In the rows, zero is written as 128.
The same turns and mirrors carry the whole set onto itself and the rows of a family onto each other. Which other rows belong to the same family as each row named below? List them in the order they appear above.
These 32 rows form 4 families of 8 rows each.
Runub: [ 98  91 128 141 122 134 128 133 115 152 156 130 132 121]
muz: [ 94 114 136 104 144 126 137 146 117 140 164 142 154 132]
tuvep: [126 105 109 109 115 147 122  97 117 128 149 142 124 109]
Rame: [127  84 110  96 122 136 132 110 117 113 139 140 114 116]
Pimo: [100  96 137 139 120 130 127 134 108 145 146 138 118 130]
nute: [114 112 141 137 125 140 144 120 124 142 148 145 123 144]
mor: [123  82 112 102 113 144 136 114 118 132 134 133 109 113]
ter: [ 98 101 137 138 134 135 134 132 111 156 152 139 123 136]
vude: [123  94 108  77 135 135 140 117 127 115 151 141 138 111]
leg: [102 113 151 113 143 133 152 116 132 148 159 133 146 134]
mevur: [113 107 139 138 128 141 144 122 128 149 138 152 135 133]
lak: [ 90  99 130 114 145 124 133 141 120 145 156 141 162 123]
Lebu: [122  82 113 101 114 142 134 115 113 125 129 140 109 118]
dufe: [125  81 104  98 124 140 139 123 122 134 122 139 122 111]
tas: [ 96  94 127 137 129 127 124 139 104 135 142 145 131 139]
Rakek: [ 97  98 137 137 137 136 134 135 112 157 143 148 130 131]
Ros: [101 113 151 110 148 129 150 120 125 140 148 145 147 142]
Velad: [116 103 113  68 133 138 146 125 123 123 160 132 139 122]
zukap: [117 100 108  71 142 133 144 128 118 118 140 134 134 128]
mida: [ 99  92 136 140 123 131 127 134 111 149 140 144 125 122]
taf: [124  98 109  77 132 135 139 115 126 113 160 132 133 115]
bes: [ 95 110 137 118 148 134 142 138 121 156 164 139 147 132]
timef: [ 91 108 131 115 141 125 133 140 112 137 174 125 145 139]
nageg: [126  92 107  97 120 142 138 120 116 126 140 123 103 126]
pite: [111 111 121  81 137 137 128  97 114 119 158 135 136 119]
Lazer: [ 95 113 136 107 141 128 138 142 121 146 171 134 154 126]
zofu: [124 105 109 105 121 144 121 101 112 121 138 154 125 118]
kufa: [ 95 113 137 116 149 133 140 141 115 149 160 144 145 140]
pina: [112 106 119  81 138 137 129  97 119 125 150 144 147 106]
per: [127  82 108  97 119 138 133 107 123 122 143 134 117 106]
Bopin: [116 100 112  68 135 138 146 125 125 126 154 139 145 115]
korok: [119  97 109  77 135 140 147 121 129 134 154 120 136 109]

Which other rows belong to the same family as vude? Rame, ter, Rakek, taf, bes, kufa, per
Which other rows belong to the same family as nageg? Runub, lak, dufe, tas, zukap, timef, korok
Which other rows belong to the same family as Lebu? muz, Pimo, mor, Velad, mida, Lazer, Bopin

The same turns and mirrors carry the whole set onto itself and the rows of a family onto each other. Which other rows belong to the same family as each row named below? List them in the order they appear above.
These 36 rows form 6 families of 6 rows each.
tili: [149 116 140 140 119 111 137 104 133 135 134 135 131 139 111 143 141 139
 131 135 137 104 102 117 126 135 136 101 125 108 132 136 139 120 116 127
 117 128 133 131 119 123 118 144 137 113]
turi: [122 142 125 124 149  88 104 101 133 144 111 151 128 150 135 136 134 120
 116 140 114 125 118 123 124 130 125 126 149 133 133 112 126 141 132 129
 125 124 133 117 125 126 140 133 111 133]
vup: [104 143 134 128 137 131 137 137 119 104 119 131 119 131 122 116 128 112
 124 119 139 143 124 112 110 133 108 112 136 154 141 120 147 146 109 123
 121 141 128 129 143 119 137 115 162 131]
felu: [124 125 133 147 117 166 117 132 115 110 145 136 117 107 123 118 124 150
 125 121 117 138 126 119 134 145 138 126 127 136 117 128 139 101 138 139
 138 126 126 143 128 135 125 112 139 104]
zuk: [117 124 151 147 120 152 108 137 111 117 143 147 116 134 122 127 135 129
 126 114 115 123 110 118 129 139 141 124 141 140 137 123 149 102 144 133
 145 113 146 133 137 114 129 113 139 118]
pugad: [137 139 121 127 144 127 126 132  92 119 131 138 131 144 127 103 146 101
 149 134 128 130 131 149 131 130 110 147 133 140 125 145 122 139 123 130
 131 144 122 116 153 125 124 134 121 133]
Sof: [129 146 122 129 130 115 113 101 124 132 135 147 126 131 148 121 120 147
 128 140 105 146 127 135 129 142 120 141 134 139 105 117 119 143 153 138
 131 136 100 136 138 143 123 127 109 127]
tepe: [109 130 122 134 124 138 118 131 129 119 126 117 122 110 139 119 106 142
 131 124 120 145 149 112 117 132 105 135 122 138 112 116 129 146 121 133
 125 147  98 152 148 130 120 117 140 133]
zok: [145 128 149 135 108 133 153 112 117 117 155 134 127 136 116 130 138 143
 148 134 130 116  91 136 121 139 130 104 115 132 126 145 139 119 129 128
 119 136 128 127 138 124 122 127 133 125]
teli: [106 130 121 129 129 134 117 132 133 125 119 111 121 110 137 119 102 141
 132 130 119 139 147 111 113 129 106 129 119 141 116 117 125 146 112 132
 120 148 106 145 150 129 131 110 132 140]
nuni: [138 127 117 129 154 110 111 125 105 137 115 138 132 151 126 115 147  96
 138 137 131 117 138 138 132 124 115 147 140 122 133 139 123 138 113 128
 128 136 132 115 142 121 126 146 118 132]
Nalel: [146 127 112 137 150 114 115 124 104 130 117 145 133 143 126 112 152  99
 129 130 138 126 140 134 135 131 118 147 143 116 127 139 129 139 115 128
 133 137 123 122 136 129 116 152 131 114]
bizop: [146 115 148 139 115 112 129 105 132 141 140 136 129 147 114 145 140 137
 141 135 127  97  97 120 123 133 136 106 124 113 136 133 138 119 122 126
 122 124 135 130 132 113 119 139 125 128]
gur: [125 162 120 121 143 113 141 104 117 109 126 154 125 132 128 112 139 127
 114 135 131 156 108 135 119 144 120 119 139 151 125 123 132 143 130 128
 122 137 124 114 121 147 141 124 136 114]
besel: [105 138 129 137 129 132 137 132 135 118 138 117 118 122 106 141 147 114
 142 123 145 145 123 130  96 137 130 119 139 147 147 134 139 112 123 113
 119 130 139 119  99 117 125 109 141 104]
niz: [120 158 137 120 136 111 128 111 112 115 133 154 124 148 137 117 133 122
 130 137 116 144 101 142 119 139 119 126 140 160 128 122 130 143 146 129
 129 132 126 115 142 129 139 118 118 137]
Vule: [150 114 133 140 108 128 138 103 135 134 148 125 129 121 121 135 128 160
 141 140 125 113 111 126 128 136 133 112 109 111 112 138 128 118 124 132
 117 138 113 140 129 133 114 135 123 118]
kigis: [123 147 108 121 143 108 118  99 134 134 119 135 126 117 139 121 118 146
 121 148 114 143 128 130 123 135 120 131 128 139 109 116 110 139 124 136
 119 142 113 124 121 152 142 121 106 126]
mun: [114 122 122 149 127 121 113 124 147 140 135 118 119 121 114 156 143 122
 132 121 137 133 145 117 108 135 134 135 143 117 138 123 134 110 132 119
 129 123 125 139  97 116 106 127 134  98]
Fik: [109 131 124 145 114 144 125 130 137 129 154 110 116 109 122 141 129 139
 151 126 126 147 142 135 105 141 125 140 129 137 121 133 127 111 144 123
 127 136 107 142 113 122 106 110 123 109]
Fep: [110 119 133 137 137 110  97 128 138 139 106 128 124 137 133 137 121 118
 120 118 125 121 142  95 118 125 113 127 143 125 140 107 139 147 116 127
 130 128 123 145 145 108 123 132 144 138]
Maset: [104 136 142 139 119 133 130 138 127 123 150 122 115 135 114 145 146 111
 152 118 134 141 120 136 101 138 128 130 142 152 147 132 139 113 143 115
 128 125 133 126 119 102 116 111 132 117]
mok: [103 131 118 135 123 136 124 130 144 135 143  98 118 106 118 142 125 135
 153 134 127 140 142 133  98 133 124 133 124 142 128 133 117 110 124 122
 116 139 122 130 107 124 125 100 113 118]
Fale: [115 112 142 145 126 142  87 131 127 143 130 131 118 127 127 138 119 141
 132 129 103 106 126 112 131 130 141 128 136 128 132 118 129 100 132 139
 136 114 145 135 133 114 135 111 114 133]
nin: [143 129 140 130 114 129 156 110 124 120 146 127 128 130 111 127 137 143
 144 139 134 115  91 132 120 136 130  96 111 132 129 144 135 118 112 126
 112 139 133 120 128 129 132 123 131 124]
Gen: [110 125 131 133 129 154 113 135 123 126 130 118 118 110 122 119 115 147
 137 136 111 118 120 121 122 131 134 117 122 146 129 125 121  98 113 140
 123 129 147 122 127 131 153  93 116 132]
motip: [124 115 121 148 131 146 103 124 131 129 124 133 118 109 118 130 127 147
 109 123 127 124 133 103 133 137 143 122 135 114 124 120 133 100 118 137
 133 121 136 140 108 139 130 123 143  96]
Suga: [144 115 135 134 110 121 136 106 136 142 141 118 128 122 120 135 122 158
 149 146 120 104 109 126 125 131 130 109 108 116 117 138 122 116 117 132
 113 140 120 133 130 128 123 128 111 133]
notad: [104 142 143 130 131 133 131 141 116 103 125 134 120 136 127 117 127 113
 128 113 133 143 121 116 112 133 108 118 137 156 139 119 150 146 122 123
 128 138 124 134 153 112 128 116 158 137]
votug: [115 125 132 137 140 143 117 131 124 118 119 131 118 118 112 122 136 131
 116 128 130 122 113 111 124 134 141 108 135 137 140 124 138  99 106 133
 126 120 159 116 110 131 151 109 142 110]
burag: [140 140 113 127 151 126 134 127  96 115 122 135 130 135 123  99 148 102
 137 137 141 136 133 147 129 133 111 141 132 134 122 146 124 138 108 128
 123 149 124 112 136 137 127 137 129 120]
buga: [144 127 110 135 142 125 113 124 103 134 129 134 132 132 133 108 139 114
 142 136 126 128 148 143 137 131 113 157 130 122 110 141 115 140 123 134
 133 147 106 128 145 133 114 143 114 125]
munaf: [138 129 106 127 152 119 116 125 109 136 117 125 132 129 131 107 135 115
 142 145 129 124 148 141 132 126 112 149 127 123 115 141 110 138 107 134
 123 149 117 118 138 137 127 136 109 128]
guto: [104 118 132 143 127 115 104 128 148 151 135 113 119 130 116 159 137 120
 146 127 127 124 139 120 104 129 129 137 143 127 143 125 129 111 133 116
 127 121 134 133 107 104 114 119 116 119]
bora: [134 143 123 133 142  95 111  98 128 133 119 163 129 145 133 132 142 126
 106 131 122 141 120 121 130 140 128 131 153 125 125 113 134 145 143 130
 131 123 120 132 120 135 122 144 131 110]
Rizu: [112 119 127 139 139 111 102 126 137 134 106 130 124 132 130 136 125 120
 111 118 132 127 145  92 121 126 114 126 143 119 135 108 140 147 110 126
 128 130 121 146 135 116 121 136 155 124]

Which other rows belong to the same family as turi? Sof, gur, niz, kigis, bora
Which other rows belong to the same family as Fale? felu, zuk, Gen, motip, votug
Which other rows belong to the same family as bizop? tili, zok, Vule, nin, Suga
Which other rows belong to the same family as guto? besel, mun, Fik, Maset, mok

The same turns and mirrors carry the whole set onto itself and the rows of a family onto each other. Which other rows belong to the same family as each row named below? List them in the order they appear above.
These 30 rows form 5 families of 6 rows each.
buni: [145 156 119 115 142 127 135 143 136 166 144 125 118 121 137 105 152 160
 150 126 134 113 132]
lim: [153 151 109 104 129 150 146 148 122 141 141 132 131 113 138 103 132 141
 142 122  97 135 122]
tevov: [128 126 127 102 108 131 124 113 163 110 134 129 126 140 124 122 111 147
 130 110 104 126 120]
gok: [147 151 130 100 140 125 136 148 134 164 126 141 119 122 130 109 145 145
 163 130 134 112 129]
kof: [149 156 119  96 135 152 142 142 138 144 150 132 128 107 143  94 148 135
 141 115 100 129 117]
pab: [125 124 131 132 122 112 115 126 137 107 134 113 131 128 138 125 138 149
 133 139 116 120 140]
lorag: [156 143 127  83 119 133 148 162 126 144 147 143 141 123 139 113 137 143
 149 109 130 101 114]
kitil: [124 127 132 122 130 113 115 130 150 109 134 125 124 140 126 128 126 151
 132 147 109 120 137]
riz: [153 136 134  99 125 141 139 167 127 144 150 132 135 118 147 105 135 143
 146 109 124  91 106]
firer: [116 126 145 123 125 124 117 120 140 108 138 116 127 138 125 124 139 149
 143 143 118 116 142]
Git: [163 138 119  97 121 140 144 162 123 151 146 137 126 117 133 103 137 148
 142 109 134 100 114]
Vilu: [127 122 143 103 105 137 119 129 149 101 135 121 139 127 123 113 115 138
 135 108 101 130 122]
rokam: [149 144 129 112 143 130 131 145 141 171 128 123 114 120 142 102 148 143
 155 122 128 109 124]
Gibo: [154 147 113 100 126 151 153 148 143 144 158 133 115 111 136  93 134 138
 144 121 108 127 115]
lov: [156 146 109  97 126 152 150 148 132 149 151 139 120 103 131  98 141 140
 142 121 112 123 119]
baf: [146 144 130 102 114 143 143 153 126 151 146 142 128 119 137 106 123 152
 149 101 129  92 103]
vimep: [154 148 118 107 139 136 137 148 128 164 133 135 108 115 128  99 146 146
 148 128 132 112 125]
fil: [123 141 135 100 122 114 111 125 149 104 149 132 129 149 128 122 133 161
 118 113 131 103 120]
gipe: [125 127 134 116 105 137 121 109 149 106 123 124 126 127 128 115 119 143
 137 103 108 129 120]
tizez: [153 149 129 116 144 127 136 150 130 161 136 136 108 120 128  93 142 142
 147 131 127 114 122]
vomal: [114 142 134 109 112 124 113 119 145 100 151 122 125 135 139 118 142 160
 127 106 138 101 119]
Novo: [117 126 136 120 129 123 108 121 144 105 142 114 130 143 128 124 132 140
 137 138 118 116 143]
povif: [147 154 113  86 128 148 153 141 142 146 148 142 128 109 134 105 143 138
 154 125 108 132 124]
forag: [118 135 146 100 113 124 114 114 134 103 145 125 137 146 129 118 141 150
 124 107 133 103 125]
der: [116 134 131 115 129 110 110 120 148 118 140 112 131 125 132 117 144 142
 127 144 112 126 143]
dafa: [163 139 124  97 123 129 145 161 124 150 152 132 127 127 142  99 134 142
 134 107 134 100 108]
medu: [118 133 141 104 120 125 107 116 148 104 150 123 134 147 126 120 133 146
 128 107 132 104 128]
sedef: [123 121 132 103 103 139 129 104 149 109 135 114 132 137 129 122 125 138
 137 114 108 128 131]
Ripa: [121 121 133 107 111 135 118 108 153 108 137 120 134 139 125 120 116 132
 134 113 108 122 130]
Fovaz: [112 135 142  96 113 121 107 128 151 113 141 115 121 143 134 118 131 153
 135 109 142  96 117]

Which other rows belong to the same family as dafa? firer, Gibo, tizez, forag, sedef
Which other rows belong to the same family as Git? lov, vimep, Novo, medu, Ripa
Which other rows belong to the same family as gipe? kof, pab, riz, rokam, vomal

The same turns and mirrors carry the whole set onto itself and the rows of a family onto each other. Which other rows belong to the same family as each row named below? List them in the order they appear above.
These 25 rows form 5 families of 5 rows each.
por: [142 116 133 119 129 142 141 108 133 117 130 108 132 145 164 147 145 136
 105 163 106 123 137 150 161 122 119 126 138 164 141 120 127 149 116 137]
viga: [123 122 118 136 118 132 154 109 136 134 108 141 124 138 104 144 116 144
 122 162 117 149 149 143 131 136 147 137 153 110 122 140 104 161 149 133]
punud: [141 102 139 118 127 139 133 104 122 112 125 115 140 139 164 142 121 145
  96 169 128 132 112 138 154 133 115 122 152 161 141 127 128 151 122 119]
riv: [136 113 144 119 132 146 129 100 122 117 127 114 135 140 157 157 138 143
 106 175 129 120 113 149 154 129 127 120 145 163 140 123 128 149 102 121]
dusu: [125 121 119 117 129 131 155 107 134 123 107 144 125 136 116 148 118 146
 108 148 113 149 152 141 140 132 149 132 154 117 115 148 110 176 150 143]
guti: [130 116 143 114 149 131 114 130 114 140 116 122 118 141 132 123 116 161
 123 146 141 149  87 135 133 118 122 140 155 155 131 113 121 137 134 132]
Topu: [138 139 121 120 159 116 122 128 138 125  92 132 122 140 132 125 132 146
 130 156 137 163 146 137 126 135 151 139 161 143 111 123 140 131 132 149]
Bir: [137 125 128 116 155 128 114 142 118 137 121 111 122 122 146 126 128 150
 123 135 130 140 100 136 133 117 127 143 147 154 141 118 109 136 136 125]
fomim: [118 129 144 148 116 140 134  83 111 132 120 137 126 133 141 153 123 137
 112 157 107 137 132 121 156 161 127 121 153 121 111 111 114 155 127 129]
bevuv: [127 158 120 117 155 134 125 130 136 140  92 134 123 140 126 125 113 145
 141 145 128 158 138 148 122 131 146 135 153 151 120 132 133 149 124 150]
vira: [144 114 139 120 124 145 123 118 127 123 126 112 143 130 166 154 145 139
 105 164 127 120 119 138 155 130 132 124 139 159 151 118 119 150 116 119]
Ratu: [121 119 125 127 128 131 141 111 137 130 123 141 119 134 117 133 137 137
 102 154 120 148 160 150 137 115 135 130 143 117 117 150 109 166 154 144]
fuga: [133 132 138 144 111 151 142  90 113 123 110 133 132 134 147 155 108 137
 117 161 104 141 138 125 146 162 136 112 144 130 117 118 122 152 121 114]
Dis: [136 151 119 117 158 121 114 132 140 130  98 132 113 139 128 133 121 136
 131 141 128 158 140 145 127 122 151 140 150 142 119 136 140 147 143 145]
vak: [122 120 132 130 144 130 124 134 110 139 125 117 123 137 139 127 136 145
 124 125 133 147 105 144 137 109 113 124 144 153 141 111  97 140 137 137]
nomef: [131 126 147 144 110 145 128  98 113 134 117 126 136 135 143 161 133 126
 114 165 106 136 142 123 160 157 135 120 140 118 116 107 120 160 128 131]
bapa: [138 142 122 111 156 131 129 122 148 146  96 133 119 153 116 133 118 152
 128 160 130 157 132 153 125 124 156 149 150 147 122 131 139 142 129 145]
dal: [122 111 124 117 132 129 142 117 125 116 115 142 117 141 112 164 134 154
 120 165 128 146 160 140 137 132 153 129 151 107 114 137 118 154 152 134]
kuber: [128 115 121 127 130 142 133 126 129 111 127 107 148 138 153 150 129 142
 106 175 137 119 126 130 153 140 124 120 131 162 143 121 128 143 122 121]
vuzal: [137 152 123 118 165 138 122 123 131 148 103 127 121 142 132 137 129 136
 115 135 120 159 145 154 126 118 150 135 142 157 108 124 138 138 124 147]
rure: [118 138 149 139 115 150 127  95 115 131 122 129 116 133 142 146 130 143
 123 146  93 141 143 122 148 138 133 112 126 120 106 110 114 150 118 131]
Vapa: [132 127 141 140 128 149 137 101 113 123 122 134 124 140 135 162 122 140
 118 167 109 136 145 119 163 168 137 131 132 126 121 102 113 136 135 124]
Funit: [136 116 140 114 154 135 121 130 114 139 123 114 118 129 131 118 123 153
 130 149 135 140 100 144 137 118 122 145 155 160 142 118  96 140 134 130]
fitup: [129 116 127 129 130 128 138 112 135 124 103 136 117 137 116 156 125 131
 114 155 117 151 157 134 141 125 149 130 144 104 111 140 116 175 157 146]
godaf: [139 114 134 120 148 124 128 148 112 123 114 110 127 130 129 119 127 148
 115 136 139 144 101 124 136 123 138 134 149 166 122 119 109 133 135 120]

Which other rows belong to the same family as Funit? riv, dusu, fomim, bevuv
Which other rows belong to the same family as fitup? Bir, vira, Dis, nomef
Which other rows belong to the same family as Vapa? Topu, dal, kuber, godaf

